In the rows, zero is written as 100.
The same turns and mirrors carry the whole set onto itself and the rows of a family onto each other. Which other rows belong to the same family as each row named below? List them in the order they appear above.
These 32 rows form 4 families of 8 rows each.
Q373: 116,82,124,103,79,117,123,95,84
Q40: 98,99,101,122,95,67,92,93,70
Q456: 121,122,103,110,105,92,122,124,90
Q822: 113,121,105,103,122,104,119,120,91
Q935: 117,129,104,109,107,100,116,123,87
Q881: 99,89,100,82,88,94,98,50,81
Q501: 107,85,104,106,101,67,97,100,65
Q811: 106,95,99,124,98,67,109,91,69
Q922: 90,90,99,81,83,99,87,57,94
Q918: 89,86,93,88,75,96,90,60,95
Q980: 145,117,104,100,94,101,85,82,82
Q520: 114,120,106,76,96,114,120,75,121
Q412: 125,76,102,94,83,111,130,95,86
Q495: 102,96,104,113,89,64,90,93,66
Q909: 96,129,108,88,115,70,86,80,100
Q124: 135,119,104,97,85,108,86,77,71
Q776: 137,121,111,94,84,109,96,76,71
Q831: 79,81,101,97,110,88,115,92,115
Q355: 104,137,96,95,111,79,83,81,107
Q16: 121,116,111,101,109,87,118,126,105
Q2: 75,91,92,97,104,82,113,104,113
Q884: 142,124,108,86,88,92,100,84,70
Q201: 108,114,105,64,93,121,102,89,116
Q928: 110,78,111,104,74,112,120,104,78
Q588: 99,127,80,85,112,71,88,84,101
Q116: 109,116,98,79,98,127,119,88,118
Q14: 69,92,101,89,97,86,126,97,103
Q853: 97,137,87,92,108,84,86,79,106
Q630: 101,89,100,86,68,84,93,59,94
Q751: 107,74,105,97,77,112,126,99,77
Q892: 72,96,94,100,98,88,120,107,112
Q938: 108,115,97,75,88,129,114,90,113

Same family as Q116: Q456, Q922, Q495, Q776, Q355, Q2, Q751
Same family as Q822: Q373, Q811, Q980, Q201, Q588, Q14, Q630
Same family as Q853: Q40, Q935, Q918, Q124, Q928, Q892, Q938

The same turns and mirrors carry the whole set onto itself and the rows of a family onto each other. Which other rows belong to the same family as each row named below? List them in the order they appear above.
These 27 rows form 9 families of 3 rows each.
Q439: 148,83,82,95,107,115,106,105,112,88,143
Q349: 130,82,96,91,121,135,117,83,92,108,107
Q754: 123,97,60,91,103,116,108,100,137,75,128
Q402: 95,102,91,79,105,89,123,78,121,106,108
Q660: 117,118,73,90,103,106,142,87,114,113,118
Q968: 113,83,100,69,98,109,125,83,97,109,99
Q970: 140,93,97,117,109,123,124,83,83,93,99
Q758: 78,87,78,79,79,120,104,98,109,95,88
Q398: 101,68,104,90,79,122,95,109,77,109,106
Q159: 112,78,115,99,96,99,99,100,83,120,128
Q13: 102,116,87,107,81,102,78,134,92,100,122
Q996: 121,78,102,113,105,112,125,121,78,74,127
Q541: 105,128,98,133,84,108,88,115,107,91,125
Q969: 86,89,76,115,92,119,115,126,100,59,114
Q948: 106,107,68,114,100,127,121,83,111,76,82
Q446: 126,93,94,114,88,119,110,116,76,125,137
Q580: 94,95,68,90,109,141,110,85,119,91,90
Q784: 129,128,111,123,98,99,106,102,102,99,130
Q639: 109,140,92,118,96,99,110,98,124,89,118
Q101: 101,136,75,86,96,91,105,109,120,94,109
Q84: 110,98,84,96,113,106,145,102,108,64,112
Q283: 82,110,58,113,75,125,103,118,110,103,117
Q192: 69,90,83,104,79,107,85,109,109,102,111
Q302: 102,75,85,109,98,149,85,107,88,100,106
Q425: 110,88,82,134,88,138,95,107,81,84,96
Q844: 134,119,104,89,104,88,105,111,91,110,127
Q280: 120,82,68,108,89,126,84,121,116,80,138

Same family as Q758: Q968, Q398
Same family as Q784: Q541, Q639
Same family as Q283: Q660, Q446
Same family as Q439: Q754, Q280
Same family as Q580: Q349, Q302

The same turns and mirrors carry the whole set onto itself and the rows of a family onto each other. Which other rows belong to the same family as each row named below? List them in the order they appear above.
These 15 rows form 3 families of 5 rows each.
Q152: 103,83,102,78,124,86,105,98,94,77,118,80,114,101,84,99,71,95,111,58,98,120,131,93,102
Q344: 108,76,102,98,116,98,115,111,95,143,110,119,82,121,117,112,132,95,91,80,116,83,121,109,103
Q601: 84,73,90,67,134,79,59,73,96,93,78,118,125,79,102,121,113,103,101,111,109,104,130,117,117
Q518: 85,97,92,68,145,96,58,75,88,89,77,111,122,84,95,109,125,125,101,114,97,102,133,118,99
Q553: 107,118,115,105,100,60,100,104,96,113,98,102,103,53,85,117,103,127,100,115,95,84,103,91,128
Q800: 111,116,120,102,106,56,92,106,107,112,80,88,96,67,99,119,88,124,94,123,97,91,114,91,125
Q193: 118,106,102,88,82,100,90,88,103,88,62,110,54,107,105,88,114,96,89,101,97,94,90,113,94
Q211: 121,106,102,77,75,102,100,84,102,86,67,95,58,95,99,83,123,111,99,81,93,98,98,104,91
Q368: 99,129,113,115,113,62,102,113,94,103,105,95,95,77,88,112,90,128,102,115,86,83,105,89,119
Q73: 110,67,116,74,121,94,103,100,101,97,99,88,115,106,88,100,76,70,102,59,106,124,136,102,111
Q581: 100,96,99,101,136,110,107,118,82,133,126,121,96,114,100,108,139,101,91,83,109,84,128,111,101
Q145: 106,70,112,83,118,78,114,90,90,97,108,85,114,96,80,103,83,81,120,51,100,118,131,90,107
Q569: 104,86,99,101,121,109,115,105,84,139,101,124,93,108,102,105,150,92,102,74,111,76,126,112,104
Q637: 91,81,105,60,132,88,62,62,86,95,75,113,125,70,86,113,128,109,106,108,101,112,128,114,104
Q277: 110,111,101,75,95,107,92,84,96,78,81,94,54,116,98,84,118,115,96,88,89,106,99,107,79

Same family as Q569: Q553, Q211, Q145, Q637
Same family as Q368: Q152, Q518, Q581, Q277
Same family as Q800: Q344, Q601, Q193, Q73

